(in the rows, 128 means zero)
One turn moves every row onto another: examples first, then more rows asked
K424: [137 136 145 130 131 142 128 137 124 123 133 103  99 111]
K65: [ 97 146 134 123 110 151 136 137 129 160 143 120 145 116]
K187: [111 148 108 122 114 124 131 122 110 154 123 119 113 106]
K260: [131 139 131 143 113 133 162 118  87 136 142 130 114 116]
K560: [103 136 134 169 133 174 142 137 103 142 146 115 133  84]
K217: [101 159 115 133 109 131 132 130  98 152 139  92 123 108]
K61: [ 97 136 115 163 116 170 128 127  99 118 132 130 131 104]
K515: [122 157 113 126 127 147 140 138 128 163 143 101 139 113]
K311: [108 151 130 166  99 162 123 144 117 150 132 106 108  94]
K869: [107 146 136 126 103 153 143 136 139 161 147 121 136 116]
K373: [109 146 133 164 109 178 130 153  97 147 138 108 114  97]
K124: [ 95 128 105 157 128 167 132 120 115 128 134 134 124  96]
K191: [135 130 138 135 120 141 137 136 125 117 127 106  95 108]
K160: [104 152 129 118 124 139 145 145 119 152 137 105 147  95]
K145: [104 160 134 119 126 138 143 142 115 156 139  98 138  99]
K19: [110 149 136 125 114 162 141 146 133 163 143 127 142 113]
K556: [113 137 130 173 102 169 143 145  94 146 143 106 119 102]
K411: [107 164 133 124 131 138 139 145 131 154 140 104 136 104]
K834: [134 131 145 139 121 151 141 125 117 113 124 112  97 118]
K502: [ 94 134 139 165 133 176 136 139 108 135 141 124 133  91]
K513: [102 132 113 155 134 161 128 123 109 123 137 139 127  87]
K908: [135 137 142 135 144 142 159 124  98 125 135 119 109 108]
K712: [106 152 124 170  94 163 126 142 103 140 128 107 126  97]
K406: [108 163 115 126 122 128 124 124 105 155 142 105 119 104]
K215: [118 156 109 128 112 129 135 123 105 157 126 109 125 121]
K813: [101 138 107 169 122 165 129 121 120 133 137 127 130  90]
K779: [132 136 146 131 144 149 159 127 104 124 133 116 111 117]
K234: [133 115 149 129 128 141 139 119 100 123 139 113 116 109]
K384: [ 95 140 109 162 131 174 132 119 118 138 149 122 127 101]
K579: [135 123 140 134 147 138 150 130 106 125 133 122 110 107]
K181: [125 127 144 150 106 157 150 120 101 146 133 144 106 117]
K726: [107 137 134 172 137 169 137 131 111 134 149 113 132  85]
K859: [116 140 138 120 105 135 143 137 133 155 151 114 140 105]
K713: [103 153 128 163 117 177 139 136 107 119 138 126 135  90]
K537: [133 123 143 155 106 147 145 115  91 138 136 129 114 120]
K143: [131 129 134 133 123 154 148 140 109 108 124 113  99 110]
K137: [141 140 146 135 123 137 142 136 124 117 132 113 102 117]
K680: [143 120 137 135 116 133 132 133 110 122 131 106 111 117]
K278: [116 159 123 137 107 148 136 136 131 161 146 114 145 125]
K585: [106 124 107 166 133 166 129 130 112 127 134 128 125  92]
K197: [111 140 130 117 103 144 143 138 132 162 134 116 140 114]
K302: [137 130 140 140 117 141 154 125  88 140 142 143 114 108]

K713 turns into K234
K869 turns into K124
K217 turns into K556
Now find these:
K537 turns into K215
K680 turns into K278
K181 turns into K187
K560 turns into K908
K513 turns into K424
K859 turns into K384
K160 turns into K726
K373 turns into K302
K579 turns into K411
K65 turns into K585
K813 turns into K834

One turn moves every row onto another: examples first, then more rows asked
K465: [137 125 116 128 130 133 115 132 122 125 101 146 139 124 139 132 120 140
 111 129 151 124 139 123  91 153 127 106 105 122 118 124  96 157 154 132
 152 128 124 108 143 132 120]
K500: [111 116 117 127 118 156 151 132 130 126 143 138 116 134 119 124 132 117
 103 129 113 146 118 118 106 108 123 140 134 120 117 138 158 132 127 129
 152 135 146 153 128 136 123]
K790: [130 137  97 144 135 114 125 124 130 163 130 119 111 145 145 138 143 140
 115  99 133 119 136 112 127 140 120 129 117 115 130 125 136 114 128 128
  99 161 141 137 139 115 126]
K670: [145 134 108 120 131 129 119 117  94 135 148 120 152 123 128 147 123 137
 116 156 124 110 130 129  84 119 158 128 109 143 133 130 103 129 129 137
 125 123 146 131 120 120 120]
K888: [129 106 104 136 116 153 130 135 127 125 141 130 107 130 119 125 148 103
 104 112 118 150 123 130 104 100 153 144 127 125 132 153 150 147 126 149
 132 139 137 140 129 136 126]
K4: [138 126 122 130 139 117 118 126  97 141 116 132 130 120 158 132 133 135
 124 111 129 150 140 111 114 125 138 108 119 119 113 103  98 131 169 126
 149 148 130 111 136 113 113]
K270: [120 110 114 145 139 151 139 141 140 123 131 135 123 129 120 118 144 101
 115 125 110 140 112 120 112 120 125 136 143 145 131 144 152 145 114 132
 120 140 153 138 130 137 128]
K378: [139 138  88 143 122 118 133 122 127 153 120 130 109 152 145 124 136 146
 104 109 142 116 136 134 106 148 127 118 104 112 124 130 133 117 117 123
 106 156 133 138 133 113 122]
K591: [140 128 112 122 137 127 120 114  95 142 153 113 151 122 128 155 129 131
 124 148 124 114 125 121  92 113 154 128 113 147 141 130 102 124 130 144
 123 126 154 129 122 121 132]
K435: [114 110 121 125 139 151 119 126 126 122 121 124 113 138 121 118 138  92
 111 133 121 147 140 116 106 100 137 135 126 131 128 144 162 138 131 124
 138 141 147 130 132 134 121]
K731: [139 138  96 132 127 109 117 128 121 163 116 129 110 153 149 132 146 130
 105 104 131 113 152 118 120 140 132 120 114 116 123 124 139 126 137 123
 109 156 148 124 135 109 123]
K247: [133 122 116 149 151 136 124 133 135 131 111 129 143 110 133 140 124 142
 124 118 155 126 122 116 107 161 110 110 113 130 139 130  92 152 140 143
 129 133 124 118 151 142 132]
K842: [104 126 121 124 116 157 123 137 150 115 136 147 118 141 126 121 138 117
 104 134 129 128 127 125 104 117 139 135 113 135 113 156 155 146 131 132
 135 121 126 142 133 138 123]
K608: [138 137 112 123 130 133 125 114  97 135 159 118 151 117 128 151 121 147
 122 154 123 116 122 125  89 114 150 136 111 139 131 126 103 119 128 136
 124 126 139 141 119 121 117]
K180: [110 114 121 141 131 145 132 141 142 119 128 137 131 133 127 116 142  98
 113 133 120 138 105 126 112 122 126 127 143 146 130 144 148 145 118 124
 118 137 153 135 133 144 133]
K81: [144 116 106 153 144 123 129 121 119 140 128 123 123 115 148 140 140 146
 131  94 148 144 119 125 106 134 142 104 101 133 132 130  85 133 138 160
 124 141 115 121 139 117 138]
K616: [135 111 110 148 129 129 117 127 128 136 134 132 130 114 136 151 135 138
 137  95 155 148 112 113 106 137 135 121 109 131 132 127  82 149 145 158
 131 139 125 117 145 133 145]
K942: [105 118 120 127 108 149 149 138 133 128 146 142 123 137 126 128 136 116
 102 126 119 144 105 123 114 112 125 135 136 122 121 140 151 135 132 132
 149 131 149 151 133 145 132]
K971: [134 125 123 125 129 128 106 134 108 133 115 137 139 117 145 141 122 132
 122 118 139 147 138 106 112 132 129 124 123 113 117 105  98 149 175 125
 154 143 131 111 146 130 112]
K755: [141 136 116 130 141 129 126 131 114 131 104 138 132 121 152 122 125 153
 108 124 140 124 146 127 102 148 132  99 100 119 114 121 101 141 156 132
 148 131 109 118 135 115 107]
K594: [132 127 117 145 132 126 142 126 113 141 142 132 130 111 154 141 131 159
 132 100 132 153 113 113 119 129 126 119 117 117 113 108  89 123 154 142
 142 147 115 135 135 117 120]
K850: [136 132  90 137 112 109 121 119 121 157 131 132 104 156 149 133 145 138
 115  96 136 130 136 123 110 131 139 125 107 116 114 122 130 114 126 126
 110 162 141 132 130 104 127]
K488: [133 145  96 139 121 117 128 126 121 154 127 129 114 145 150 125 134 148
 108 110 127 124 137 122 119 140 122 133 119 105 117 115 137 112 132 111
 108 164 133 141 133 112 106]
K202: [131 117 115 141 116 131 127 128 115 131 140 140 136 112 142 143 120 149
 134 108 144 161 107 114 107 131 126 131 120 112 113 105  85 137 155 133
 148 147 121 128 141 131 122]
K466: [138 139 114 125 142 134 129 121 101 141 153 114 156 116 125 153 122 143
 117 156 120 103 124 120  98 126 140 131 117 141 141 130 106 125 130 140
 121 121 146 140 123 126 120]
K718: [107 110 124 126 128 147 116 125 124 121 125 121 120 138 128 120 135  90
 105 135 131 154 128 127 110  98 141 130 129 125 132 145 156 136 137 121
 133 144 145 131 140 144 124]
K879: [137 138 118 118 141 128 118 121  94 142 151 117 155 119 129 153 127 134
 123 154 116 110 129 112 100 117 146 134 122 144 133 122 106 126 139 133
 124 126 156 132 122 121 121]
K321: [115 120 115 131 127 160 130 135 149 114 132 145 113 137 119 115 139 116
 106 132 122 130 131 124  95 118 137 137 113 139 113 156 157 147 117 135
 133 126 128 140 127 130 120]
K88: [122 113 109 137 112 151 122 139 135 121 142 131 116 128 125 126 147 103
 102 116 126 146 116 137 109 105 157 141 126 127 136 158 146 151 133 148
 122 137 131 140 134 145 126]
K307: [138 129 117 146 166 126 134 132 125 142 106 125 136 116 147 133 136 144
 121 114 138 119 133 118 116 157 113  94 113 138 135 127  99 141 141 145
 129 133 126 118 143 124 131]

K608 turns into K670
K888 turns into K435
Now find these:
K718 turns into K180
K247 turns into K202
K488 turns into K378
K594 turns into K755

